Look-ups in named tables: a row name and a column name give one cell, copied from the table.

Table Rep
,Tekipe,Penu,Nuse,Poko,Kiripo
Ridilur,9858,-3051,7118,-3457,-8605
Rif,-7377,-3920,-8943,5447,5798
Sol,-8218,244,-5674,-4937,-2717
Fufetum,-90,-7962,-4649,-5289,-6820

What is the Penu of Ridilur in Rep?
-3051
What is the Nuse of Ridilur in Rep?
7118
What is the Nuse of Rif in Rep?
-8943
What is the Penu of Sol in Rep?
244
What is the Nuse of Sol in Rep?
-5674
What is the Penu of Rif in Rep?
-3920
What is the Poko of Rif in Rep?
5447
What is the Tekipe of Sol in Rep?
-8218
What is the Kiripo of Ridilur in Rep?
-8605
What is the Poko of Ridilur in Rep?
-3457
What is the Tekipe of Rif in Rep?
-7377
What is the Tekipe of Ridilur in Rep?
9858
What is the Penu of Fufetum in Rep?
-7962
What is the Tekipe of Fufetum in Rep?
-90

Rusiriv:
,Vosat,Dor,Zemogen,Zodolod
Mav,115,55,205,153
Tup,168,9,243,226
Zemasa,111,66,133,113

What is the Zodolod of Tup in Rusiriv?
226
What is the Dor of Tup in Rusiriv?
9
What is the Vosat of Zemasa in Rusiriv?
111
What is the Zodolod of Mav in Rusiriv?
153
What is the Zodolod of Zemasa in Rusiriv?
113
What is the Zemogen of Tup in Rusiriv?
243
What is the Zemogen of Zemasa in Rusiriv?
133
What is the Vosat of Tup in Rusiriv?
168
What is the Vosat of Mav in Rusiriv?
115
What is the Dor of Mav in Rusiriv?
55
What is the Dor of Zemasa in Rusiriv?
66

Vamal
|  | Dut | Suvezu | Seru | Fif | Biru | Lilib | Levazup | Vab | Laf |
|---|---|---|---|---|---|---|---|---|---|
| Mef | 165 | 186 | 192 | 156 | 125 | 102 | 104 | 123 | 143 |
| Vitineg | 111 | 129 | 136 | 146 | 120 | 98 | 67 | 61 | 89 |
| Moze | 142 | 120 | 104 | 107 | 124 | 154 | 186 | 183 | 160 |
| Dov | 150 | 162 | 146 | 126 | 93 | 76 | 77 | 96 | 127 |
| Timi | 111 | 92 | 97 | 117 | 150 | 186 | 185 | 161 | 137 |
| Bez | 128 | 106 | 75 | 66 | 77 | 111 | 136 | 155 | 149 |
| Firufi | 133 | 116 | 104 | 90 | 111 | 126 | 164 | 185 | 169 |
| Leg | 96 | 112 | 125 | 145 | 131 | 111 | 80 | 57 | 62 |
| Miril | 116 | 132 | 130 | 103 | 79 | 57 | 73 | 108 | 141 |

What is the Biru of Firufi in Vamal?
111
What is the Seru of Dov in Vamal?
146
What is the Fif of Leg in Vamal?
145
What is the Levazup of Firufi in Vamal?
164
What is the Fif of Miril in Vamal?
103
What is the Levazup of Miril in Vamal?
73
What is the Seru of Miril in Vamal?
130
What is the Seru of Vitineg in Vamal?
136
What is the Fif of Dov in Vamal?
126
What is the Levazup of Mef in Vamal?
104
What is the Levazup of Leg in Vamal?
80
What is the Levazup of Dov in Vamal?
77
What is the Levazup of Timi in Vamal?
185
What is the Fif of Mef in Vamal?
156

Fos
|  | Tevipek | Fepego | Fivam | Mizava | Zut | Tul | Lesovo | Nog | Dapa |
|---|---|---|---|---|---|---|---|---|---|
| Delakod | 7.60 | 7.43 | 6.84 | 3.24 | 4.85 | 2.05 | 5.11 | 2.87 | 5.80 |
| Fen | 7.70 | 1.78 | 3.11 | 2.67 | 3.20 | 5.63 | 7.33 | 6.05 | 4.71 |
| Roguza | 6.23 | 3.01 | 5.35 | 6.54 | 6.45 | 4.09 | 7.35 | 2.63 | 2.84 |
| Tapuv | 6.42 | 5.60 | 3.35 | 3.48 | 5.55 | 5.87 | 4.02 | 2.21 | 4.00 |
| Pof | 1.70 | 2.35 | 3.93 | 2.94 | 3.69 | 6.62 | 7.13 | 7.48 | 1.52 |
| Fiveb | 2.35 | 2.93 | 5.08 | 1.57 | 7.04 | 2.62 | 6.18 | 4.32 | 7.23 |
| Pipa | 6.07 | 1.93 | 7.47 | 6.12 | 3.21 | 1.33 | 6.45 | 6.27 | 4.60 |
| Sop | 3.01 | 5.10 | 2.06 | 1.23 | 7.45 | 4.74 | 4.61 | 1.57 | 1.82 |
| Kamo | 4.75 | 7.67 | 6.73 | 1.63 | 2.88 | 6.77 | 1.80 | 2.81 | 3.02 |
| Kuvug | 1.74 | 4.28 | 6.86 | 1.51 | 1.37 | 1.43 | 1.35 | 4.88 | 2.60 |
| Vonefe | 5.62 | 2.73 | 5.46 | 7.77 | 5.15 | 5.89 | 6.56 | 6.21 | 2.20 |
| Ziseb | 3.84 | 5.92 | 6.74 | 5.63 | 3.21 | 2.38 | 5.56 | 3.96 | 1.21 |
| Vugimik | 2.41 | 3.69 | 3.67 | 3.89 | 2.27 | 5.43 | 7.53 | 6.46 | 2.01 |
| Vove | 2.95 | 4.39 | 4.11 | 2.68 | 2.67 | 6.88 | 6.25 | 6.69 | 7.34 |

Tul of Kuvug: 1.43
Zut of Sop: 7.45
Mizava of Vonefe: 7.77
Nog of Kuvug: 4.88
Zut of Fiveb: 7.04
Dapa of Roguza: 2.84
Dapa of Vonefe: 2.20
Fivam of Tapuv: 3.35
Tevipek of Sop: 3.01
Tevipek of Vonefe: 5.62
Fepego of Roguza: 3.01
Tul of Delakod: 2.05
Tevipek of Vugimik: 2.41
Fivam of Pof: 3.93
Zut of Ziseb: 3.21

